These are runs of 6 systems, one row a step. Runs of the same system follow the same rule from any start.
seq 1, K995 (8 x 20):
29,-28,12,-2,7,8,8,-14,9,3,-42,21,-28,18,-13,1,28,37,-8,-8
34,-32,0,1,-26,-10,22,-19,10,-15,-34,-25,16,5,5,5,-5,5,6,32
18,-6,8,4,-30,-44,0,8,7,21,-9,-4,6,24,14,5,18,14,32,-14
20,2,-1,-7,-2,5,9,-21,-3,-5,-3,-13,-44,28,-18,-5,14,14,30,-5
26,-22,33,3,-15,-2,17,15,-3,-10,-28,-14,-26,-13,1,10,-10,-8,-1,-2
16,-13,-4,1,-9,-18,13,-10,31,19,17,-29,-5,-11,27,17,-2,19,11,-3
-14,0,26,12,-1,-9,18,-21,-27,20,9,-6,-20,20,5,-5,-1,10,18,1
15,-8,17,5,7,14,6,-2,4,6,-21,13,-28,-11,-1,4,14,28,-18,-9
seq 2, K986, 8 rows:
-24,35,-2,7,9,15,-8,-10,-31,4,9,21,-4,12,-14,-17,13,9,-1,2
1,-19,-3,-5,21,27,-6,17,7,-16,-21,20,-1,-21,-13,-1,-2,-11,-36,0
-2,-21,-14,-2,-9,-19,2,2,18,0,7,-17,39,-2,15,5,-18,-19,4,11
-12,28,3,-2,-11,-19,-15,-2,-9,10,12,18,12,29,-1,-9,8,8,23,-20
7,20,-10,-9,7,31,-11,4,-6,-27,-9,11,-20,0,-27,-9,8,-1,-8,-3
4,-31,3,-2,3,-2,7,24,8,-10,-5,-14,-3,-17,1,9,-17,-32,-7,2
-7,10,-4,-2,-10,-25,-1,-4,17,17,31,-14,12,2,23,8,-9,7,19,-14
-13,38,7,3,0,16,-5,-11,-30,-1,8,10,-15,8,-13,-13,6,9,4,-2
seq 3, K456:
-16,5,11,5,3,-23,-6,8,-3,30,21,11,-10,12,11,0,8,4,17,-29
-1,25,-4,-6,12,32,0,-22,-3,-9,8,3,-26,-4,-11,-4,2,20,-8,-1
-7,-9,11,12,2,8,4,24,-12,-3,-8,0,5,-34,7,2,-10,-22,-26,11
-4,-14,-22,3,4,-16,0,-11,23,21,17,-5,23,2,20,4,5,13,3,5
-18,11,11,2,3,6,1,-18,-30,-3,-5,17,3,30,-15,-15,1,3,7,4
20,-5,1,-6,-1,13,-8,15,12,-14,-27,18,-2,-13,-9,3,9,8,-21,-9
4,-12,-23,-3,-7,-8,3,3,7,-12,7,-23,16,0,1,-1,-8,-27,10,20
-10,-2,16,-3,-3,-22,-5,5,-2,14,6,14,2,22,5,2,-1,2,16,-28
seq 4, K456 (8 x 20):
-22,-23,-8,16,14,15,19,-13,-10,3,0,-9,34,-27,15,-4,-19,-12,-34,45
-13,-23,0,9,-2,-24,-2,-13,3,27,-17,30,49,20,17,-5,13,22,-8,4
10,4,-20,-11,-2,14,-7,-23,-9,-23,-31,22,10,38,-31,-19,21,13,6,16
20,-26,6,-14,-8,1,-7,31,3,-32,-40,11,6,5,-23,0,-6,-32,-5,-7
20,-5,-20,-19,-20,-24,-6,5,35,-12,13,-25,13,13,5,10,-12,-11,32,-13
-9,34,20,-4,-13,-13,-7,5,-23,0,19,-1,-24,24,-8,-5,-4,-8,35,-25
12,20,6,-3,7,21,-6,15,11,-1,7,-1,-46,-31,-3,9,7,12,-13,-25
-14,-2,-6,12,8,9,14,4,-3,4,29,-31,-7,-36,16,5,-19,-23,-9,19
seq 5, K995, 8 rows:
-29,-11,-16,16,15,4,-2,17,-26,8,4,12,26,-13,-2,-14,7,-32,-21,27
-17,-5,-19,-15,20,3,-24,5,21,-1,4,36,33,13,-6,-4,1,2,-15,-22
-10,29,-15,-9,-10,17,-10,-11,-17,-31,-2,6,28,11,-18,-15,-9,-11,-1,16
3,14,-10,0,-7,-6,-23,45,-2,-6,-8,17,5,-13,-10,-4,17,-22,-6,-13
-6,-6,-33,-16,14,9,-8,3,18,-16,25,-14,-1,6,-11,-1,-9,-26,11,0
-18,18,25,-7,-8,-2,-6,14,-13,-12,12,6,7,-1,-1,1,-27,-20,3,-21
-2,31,-15,-1,7,17,-10,5,9,1,23,-3,-15,-26,3,1,6,8,-10,-9
-22,-14,1,11,16,9,8,9,-20,2,10,-4,-4,-13,0,-5,-9,-30,-11,14
seq 6, K986:
2,15,-12,2,-15,-6,-12,22,8,-6,0,-1,27,-24,10,1,0,-9,-10,3
-17,1,-21,2,11,-7,-10,9,-7,6,18,2,5,12,-6,-10,10,-21,11,0
-11,5,3,-15,13,14,-9,-2,5,-13,8,15,0,7,-10,-1,-16,-2,-5,-22
3,14,1,-2,-14,4,-3,11,0,-17,0,-7,14,-16,2,2,-13,-13,-5,4
-8,3,-8,5,0,-11,-7,19,-2,10,14,-1,-1,-5,2,-2,8,-16,7,-8
-13,6,-8,-8,14,11,-4,-8,3,-2,19,2,-6,4,-4,-4,-7,-1,0,-8
-7,8,13,-1,-3,8,0,6,-8,-9,-1,4,6,-12,1,0,-15,-7,-9,-2
-1,5,-11,5,-1,-5,-6,13,6,6,7,-1,8,-14,7,1,6,-5,-5,0
seq 7, K631:
14,27,14,6,-32,-12,12,-30,-9,4,0,-18,1,13,11,0,1,32,25,9
15,-2,18,16,1,0,6,10,-16,18,-20,11,-42,-7,-3,-1,34,19,-3,-6
17,-39,-1,1,10,16,25,-21,10,-7,-15,-20,-16,-6,1,5,-8,7,-10,23
6,-10,30,4,-23,-26,12,-13,0,9,-15,0,24,14,17,4,-12,16,9,-1
12,17,-9,5,-3,2,-6,-14,2,11,-9,17,-5,11,-3,-6,33,38,-1,-2
13,-22,6,3,4,13,10,4,-21,-14,-30,3,-20,10,-23,-9,11,-14,-2,17
21,-29,3,-12,-8,-13,5,2,32,-6,-14,-9,8,3,8,13,-11,6,4,-9
4,22,-3,1,-21,-13,4,-23,-5,3,8,-10,6,24,3,-6,4,19,27,4
seq 8, K743:
-12,-28,41,-3,1,-11,4,8,-13,-1,-27,28,19,19,-3,0,-18,-9,-8,-17
33,9,-32,-6,-19,-1,-9,-11,30,-10,-17,-5,17,-1,2,1,22,29,2,13
-5,-9,11,5,-7,-13,5,19,-36,-6,-6,-5,-13,23,-18,-11,3,-41,24,7
20,-5,0,-21,3,2,-7,-2,41,-5,3,3,-16,2,3,13,-6,22,5,-36
-1,17,4,6,-19,8,16,-17,-23,-16,7,-32,-1,-3,-2,-5,-17,-13,11,31
1,-1,24,8,0,-18,-3,26,5,26,4,10,-21,-16,17,10,8,7,-2,-34
-2,0,-26,1,18,25,12,-32,5,-4,17,-18,-13,-4,-2,-5,3,12,-4,25
-16,-15,41,10,-2,-9,8,11,-21,10,-12,15,10,-4,9,0,-16,-9,-12,-8
seq 9, K743 (8 x 20):
-8,8,-1,2,-1,-23,-19,23,-13,18,-1,27,-4,25,-10,-11,28,-5,17,-25
10,1,-17,-23,16,33,-7,-10,13,-34,-7,5,-18,7,-27,-4,-3,-1,-5,-4
4,-7,18,-3,-21,-11,7,18,-1,-17,-5,-18,19,-14,8,7,-31,-29,0,2
5,23,-18,2,-12,-20,-9,2,19,20,26,-11,-1,-2,17,4,16,15,18,-14
-19,17,10,3,15,21,2,-7,-31,-5,12,5,-30,9,-17,-12,-1,-9,4,-1
5,-12,15,-4,7,12,2,12,20,-4,-8,7,-2,-32,10,12,-17,6,-30,-14
-8,-1,-24,12,-5,-10,7,-12,0,9,16,-22,26,-7,16,-3,0,-3,1,30
-19,5,14,6,7,-10,-8,5,-18,19,2,29,-1,20,-3,-9,13,7,5,-20
seq 10, K43, 8 rows:
-15,-8,40,-6,-3,3,26,-30,-9,-6,19,-23,-12,14,10,7,-50,-4,16,-7
9,39,16,17,-14,1,3,-7,-1,26,6,2,-18,-29,23,6,20,48,-8,-8
-5,-21,-21,22,20,16,14,0,-27,7,-8,-9,-21,-11,-11,-13,27,-19,-12,41
-5,-56,18,-5,18,-10,12,-4,21,16,-10,13,11,4,13,10,-16,4,-15,-12
5,22,-9,-3,-23,-3,2,-40,6,-7,-4,-1,39,16,9,-6,-3,34,5,19
4,6,10,11,-10,-10,-10,25,-33,4,-30,28,-6,15,-19,-15,32,-9,5,-3
26,-32,-30,-18,9,5,-5,10,38,-17,-10,-7,-10,3,-13,5,7,-11,2,-5
-3,1,24,-8,-22,-12,11,-10,-7,-16,5,-20,14,18,5,3,-38,-15,23,0
seq 11, K631 (8 x 20):
5,-14,-5,-26,2,6,15,-52,23,-18,14,-21,-4,41,-6,2,-27,18,29,-3
14,45,45,3,-39,-11,-5,11,-24,-7,-20,11,-11,1,-2,-1,1,18,12,-22
30,-8,-32,13,6,11,5,8,16,10,-3,-21,-39,-31,3,4,37,13,-7,18
-9,-43,26,6,4,-11,32,-16,-16,5,0,-23,-11,20,6,2,-23,-21,16,16
4,15,24,-4,-10,-4,-3,-20,24,13,-1,18,11,-3,22,11,-8,50,-8,-30
5,23,-11,19,-10,15,5,-10,-34,-3,-16,0,-2,-4,-10,-16,27,10,-6,39
9,-54,8,2,15,-9,6,26,8,9,-27,12,-11,-1,-3,5,11,-18,-10,-8
6,-7,-13,-18,-4,2,7,-41,27,-15,7,-13,26,23,4,2,-22,20,11,7
seq 12, K43 (8 x 20):
40,1,-22,-22,-10,9,-12,20,23,-33,-14,-14,-31,0,-25,5,10,-13,16,-11
5,-7,23,-5,-18,-15,15,11,-3,-14,13,-40,-18,-3,5,11,-34,-34,27,-4
-1,28,10,4,-5,-9,4,-10,10,25,40,-20,-33,-11,24,10,2,26,20,-23
-10,12,5,17,16,31,18,-16,-32,3,7,-9,-44,-18,-5,-9,8,3,-11,21
0,-41,16,15,18,5,17,7,10,22,-10,3,-7,-32,20,10,-1,6,-33,4
-9,-13,-15,8,0,-6,13,-36,7,13,8,-6,39,8,19,-4,-5,19,-4,29
-12,5,15,8,-3,-7,-7,-4,-26,12,-24,40,15,29,-8,-16,20,17,-2,-4
29,-13,-26,-11,-1,10,-12,9,20,-21,-33,13,6,4,-19,-4,23,3,-11,4

Which system made each of these runs?
seq 13 (2 x 20):
1,4,-8,17,0,-5,-5,16,0,21,-4,11,4,-22,11,-2,27,9,-15,3
-9,-26,-20,-1,19,6,4,-13,2,1,3,3,7,18,-8,-8,4,-7,2,14

K995
seq 14 (2 x 20):
4,14,-7,-16,11,33,9,-24,-3,-31,18,-27,-40,5,-20,-2,-19,-9,13,8
9,3,41,9,-26,-18,8,31,-4,4,-3,-16,-11,-31,22,15,-21,-14,1,-18

K631
seq 15:
-2,7,-22,3,-19,-47,-10,16,23,29,37,-20,21,0,27,7,9,-8,31,-12
-25,29,6,-3,19,13,-5,-19,-26,10,27,16,-40,32,-18,-15,10,13,23,-21

K456
seq 16:
7,-36,-46,-3,13,-15,-5,17,28,8,14,-17,5,1,0,0,15,-29,10,9
-22,0,23,-19,-2,-10,-2,-12,-5,-11,13,7,13,38,-6,-2,-34,-12,23,-26

K995
seq 17, 2 rows:
4,30,4,2,-19,-4,-9,12,8,1,7,-2,14,-28,16,6,-5,10,-9,-8
-15,3,-20,11,13,3,1,1,-14,14,22,-7,-14,-1,0,-9,16,-14,6,13

K995
seq 18:
-3,-17,-8,24,-4,-30,9,7,-23,32,4,-12,-7,14,6,-9,30,-13,23,19
0,-18,9,-12,23,11,0,-19,10,4,-7,24,-26,30,-13,-1,6,23,3,-27

K743
seq 19:
-8,-8,-8,-2,18,10,-5,2,-11,1,-3,18,-18,19,-20,-11,15,-7,2,-4
9,-10,5,-14,-1,12,1,4,11,-26,-12,-1,1,-3,-10,4,-18,-10,-7,-6

K631
seq 20, 2 rows:
8,-11,-38,-1,0,-26,-1,-22,25,26,21,-11,9,30,11,-2,26,22,29,3
-7,9,30,-7,1,18,6,-26,-32,-19,-19,19,-19,41,-27,-13,-8,9,11,-6

K986
seq 21 (2 x 20):
10,-12,-18,6,-13,13,16,-30,-9,-23,-26,-13,43,3,-4,-10,-7,2,-12,57
-2,-21,21,8,-14,-45,-8,24,-7,27,-24,30,23,25,9,-1,20,0,11,-24

K43
seq 22 (2 x 20):
-14,6,34,-21,-4,-12,-12,10,14,-5,12,15,12,8,5,11,-37,-3,7,-50
10,58,-20,-3,-24,10,-13,4,-2,-20,17,-18,3,-22,-4,-3,3,0,6,9

K986
seq 23 (2 x 20):
11,-11,-27,-7,4,-9,-8,12,13,-1,5,-7,-15,15,-11,-3,16,-16,20,-7
-9,-1,17,-12,4,5,3,-2,0,-13,12,-4,-15,12,-8,1,-24,-13,11,-21

K456
seq 24, 2 rows:
-12,4,8,18,-18,-20,27,-34,-23,18,21,-35,9,16,20,-4,-10,3,26,33
1,8,34,11,4,-3,-1,5,-13,29,-13,32,-35,3,2,1,25,37,-5,-32

K743
seq 25 (2 x 20):
-20,-25,20,12,13,-7,23,-10,-24,17,18,-19,-27,12,5,-2,-11,-21,17,7
6,0,13,1,9,10,9,-25,20,19,4,8,-18,-10,17,9,3,48,-13,-16

K43
seq 26 (2 x 20):
-15,22,29,20,-7,-2,1,22,-22,17,7,5,-5,-37,18,3,-4,-2,-19,-7
-15,-12,-29,7,32,15,2,-10,15,22,22,3,-9,-16,8,-2,15,11,-19,7

K995
